[[  2 -30 -17]
 [-52  65 -65]
 [ 19  20 -60]
 [ 55  63 -29]
 [-51  34 -53]
 [ 49 -29  -6]
 [-49  13  17]
 [-24  25  70]
 [ 28  19  -5]
 [  5  57  19]
 [ 45 -29 -17]]
->
[[-52  65 -65]
 [-51  34 -53]
 [-49  13  17]
 [-24  25  70]
 [  2 -30 -17]
 [  5  57  19]
 [ 19  20 -60]
 [ 28  19  -5]
 [ 45 -29 -17]
 [ 49 -29  -6]
 [ 55  63 -29]]

[[  2   2  63  36]
 [-20  -5 -59  27]
 [ 31  42  56  12]
 [ 45  22  17  50]
 [ 13 -24  -7 -65]
 [ -8 -36  48 -29]
 [  8   2  75  11]
 [-10  43 -60  29]
 [ 20 -60 -34 -28]
 [ -4  25 -56 -17]
 [ 64  13  35   2]]
->
[[-20  -5 -59  27]
 [-10  43 -60  29]
 [ -8 -36  48 -29]
 [ -4  25 -56 -17]
 [  2   2  63  36]
 [  8   2  75  11]
 [ 13 -24  -7 -65]
 [ 20 -60 -34 -28]
 [ 31  42  56  12]
 [ 45  22  17  50]
 [ 64  13  35   2]]

[[  5  48 -37  15  42  16 -56  30   3 -28  28  22  10]
 [-23  -4 -11 -11 -42  12 -34  -9 -60 -19 -36 -52   0]]
->
[[-23  -4 -11 -11 -42  12 -34  -9 -60 -19 -36 -52   0]
 [  5  48 -37  15  42  16 -56  30   3 -28  28  22  10]]

[[-60  -9]
 [ 25   0]
 [-45   3]
 [ 39 -26]
 [ 30  32]
 [-11  34]
 [-29  -4]
 [-20 -44]
 [ 19  20]
 [-17 -37]]
->
[[-60  -9]
 [-45   3]
 [-29  -4]
 [-20 -44]
 [-17 -37]
 [-11  34]
 [ 19  20]
 [ 25   0]
 [ 30  32]
 [ 39 -26]]

[[ 17  11  20  12  -3   1  -2 -31   4   6  -1  20  -4]
 [ -1  -7 -37 -24  -6   7 -11  -1  36 -18   5  76  -6]
 [ 11 -10   5   4  -2  -7  -1  23 -16   7   4  -7  -3]
 [  8 -15  10   8  -2 -10   1  33 -26  11   5 -23  -3]
 [-47 -30   6   7  -6   1   1 -13  10  -1   6  53  -4]
 [ 15  11  46  30  -2  -4   3 -38 -14  18  -3  -7  -3]]
->
[[-47 -30   6   7  -6   1   1 -13  10  -1   6  53  -4]
 [ -1  -7 -37 -24  -6   7 -11  -1  36 -18   5  76  -6]
 [  8 -15  10   8  -2 -10   1  33 -26  11   5 -23  -3]
 [ 11 -10   5   4  -2  -7  -1  23 -16   7   4  -7  -3]
 [ 15  11  46  30  -2  -4   3 -38 -14  18  -3  -7  -3]
 [ 17  11  20  12  -3   1  -2 -31   4   6  -1  20  -4]]

[[ 36  30 -20 -43  36 -52  56 -30  64 -13  39 -18]
 [ -1  25 -42 -14  31  -1   4  22  -5 -41  38  13]
 [  1  25   6  14 -24 -38 -10   0  58  19  -2  14]
 [ 29   6 -31 -15  -7 -12  38 -36  51 -39  32 -35]
 [ 25  20   9 -39  23 -55  35 -21  60   2  39  -8]]
->
[[ -1  25 -42 -14  31  -1   4  22  -5 -41  38  13]
 [  1  25   6  14 -24 -38 -10   0  58  19  -2  14]
 [ 25  20   9 -39  23 -55  35 -21  60   2  39  -8]
 [ 29   6 -31 -15  -7 -12  38 -36  51 -39  32 -35]
 [ 36  30 -20 -43  36 -52  56 -30  64 -13  39 -18]]
---
[[ -5  43]
 [ 56  68]
 [ 33  47]
 [-62  47]]
->
[[-5 43]
 [56 68]
 [33 47]]

[[-36  -4  -5 -30   4]
 [ 33  -2  46 -28  29]
 [  6 -59   4 -25  49]
 [ -4   6  25 -24  12]
 [  1 -45   9 -35  39]]
->
[[-36  -4]
 [ 33  -2]
 [  6 -59]]

[[-10 -26   4 -21 -26]
 [ 29 -13 -38  -8 -57]
 [-46 -29  56  -8  43]
 [  8 -44 -61 -76 -42]
 [-27  -7  23 -18  70]]
->
[[-10 -26]
 [ 29 -13]
 [-46 -29]]

[[ 18 -30  22 -15   8]
 [  9  -8   7  59  27]
 [  2 -37  -1   9 -25]]
->
[[ 18 -30]
 [  9  -8]
 [  2 -37]]

[[-26 -76  34 -46]
 [-51  63 -13 -31]
 [-31 -40 -78   8]
 [-29   8 -13  68]]
->
[[-26 -76]
 [-51  63]
 [-31 -40]]

[[ 40  21  -8  25  17]
 [-24 -68   3 -38 -23]
 [ 40  -6 -53 -17 -11]
 [ 14  14   7 -46  28]]
->
[[ 40  21]
 [-24 -68]
 [ 40  -6]]

[[-51 -32 -46  -5]
 [-56 -50 -48  15]
 [-77 -64 -47   3]]
->
[[-51 -32]
 [-56 -50]
 [-77 -64]]
---
[[  1 -12   4 -28  23  52   2  41  26  29  10   4 -57]
 [ 32  30  -3 -41  57  31  45 -27 -16   8  30  24  26]
 [-16 -21  16  42 -61  -9 -26   8  -3  14 -52  -9  59]
 [ 29  28  -8 -42  63  34  43 -29 -20  -2  34  21  26]]
->
[[ 29  28  -8 -42  63  34  43 -29 -20  -2  34  21  26]
 [ 32  30  -3 -41  57  31  45 -27 -16   8  30  24  26]
 [  1 -12   4 -28  23  52   2  41  26  29  10   4 -57]
 [-16 -21  16  42 -61  -9 -26   8  -3  14 -52  -9  59]]

[[-42 -41 -40 -37]
 [-70 -71 -71 -69]
 [-63 -63 -64 -62]
 [-21 -20 -21 -19]
 [ -8  -7  -7  -5]
 [-59 -59 -59 -57]]
->
[[-70 -71 -71 -69]
 [-63 -63 -64 -62]
 [-59 -59 -59 -57]
 [-42 -41 -40 -37]
 [-21 -20 -21 -19]
 [ -8  -7  -7  -5]]

[[-42 -63 -22  49  -9]
 [ 55  15 -38  27 -76]]
->
[[ 55  15 -38  27 -76]
 [-42 -63 -22  49  -9]]

[[-54  48  -7]
 [-60  39  10]
 [-57  44   2]
 [-35  53 -32]
 [-42  52 -24]
 [-26  53 -39]
 [-18  51 -47]]
->
[[-18  51 -47]
 [-26  53 -39]
 [-35  53 -32]
 [-42  52 -24]
 [-54  48  -7]
 [-57  44   2]
 [-60  39  10]]

[[-15 -44 -49  21   1]
 [ 67 -22   0   9   0]
 [  9 -49 -45  23   1]
 [ 25  41  49 -20  -2]
 [-63 -11 -31   6   2]
 [ -7 -47 -48  22   1]
 [ 33  38  47 -18  -1]
 [ 69  -9  14   3  -1]]
->
[[-15 -44 -49  21   1]
 [ -7 -47 -48  22   1]
 [  9 -49 -45  23   1]
 [-63 -11 -31   6   2]
 [ 67 -22   0   9   0]
 [ 69  -9  14   3  -1]
 [ 33  38  47 -18  -1]
 [ 25  41  49 -20  -2]]

[[  3  23  36 -52  43  30 -17  61  79  30  59  17  27 -60]
 [-31 -53  27 -21  17  50  18  32 -17  22  45  30  48  64]
 [-19 -18  31  -2  23  44 -27  -6  -1  24  15  51  34   5]
 [-19  46  37  14  57  31 -43  59  34   0  47  61 -26 -54]]
->
[[-31 -53  27 -21  17  50  18  32 -17  22  45  30  48  64]
 [-19 -18  31  -2  23  44 -27  -6  -1  24  15  51  34   5]
 [  3  23  36 -52  43  30 -17  61  79  30  59  17  27 -60]
 [-19  46  37  14  57  31 -43  59  34   0  47  61 -26 -54]]

[[-39  55 -29  65 -12 -43  23  52  11]
 [-23 -23 -59 -30  56  11   9 -13 -24]]
->
[[-23 -23 -59 -30  56  11   9 -13 -24]
 [-39  55 -29  65 -12 -43  23  52  11]]

[[ 20  16 -16  -5  12  11]
 [-26 -30  67  18 -54 -66]
 [-30 -38  50   4 -43 -39]
 [-30 -36  48  11 -42 -39]
 [-31 -26  26  17 -39 -38]
 [-21 -24  19  20 -33 -31]
 [-23 -25  37  23 -49 -50]
 [-23  -8  -5  24 -43 -31]
 [-19  -4  -6  31 -36 -34]
 [-12   8 -19  37 -20 -43]
 [-16   5 -31  32 -40 -35]
 [-28   1 -36  31 -15 -33]]
->
[[-28   1 -36  31 -15 -33]
 [-16   5 -31  32 -40 -35]
 [-12   8 -19  37 -20 -43]
 [ 20  16 -16  -5  12  11]
 [-19  -4  -6  31 -36 -34]
 [-23  -8  -5  24 -43 -31]
 [-21 -24  19  20 -33 -31]
 [-31 -26  26  17 -39 -38]
 [-23 -25  37  23 -49 -50]
 [-30 -36  48  11 -42 -39]
 [-30 -38  50   4 -43 -39]
 [-26 -30  67  18 -54 -66]]
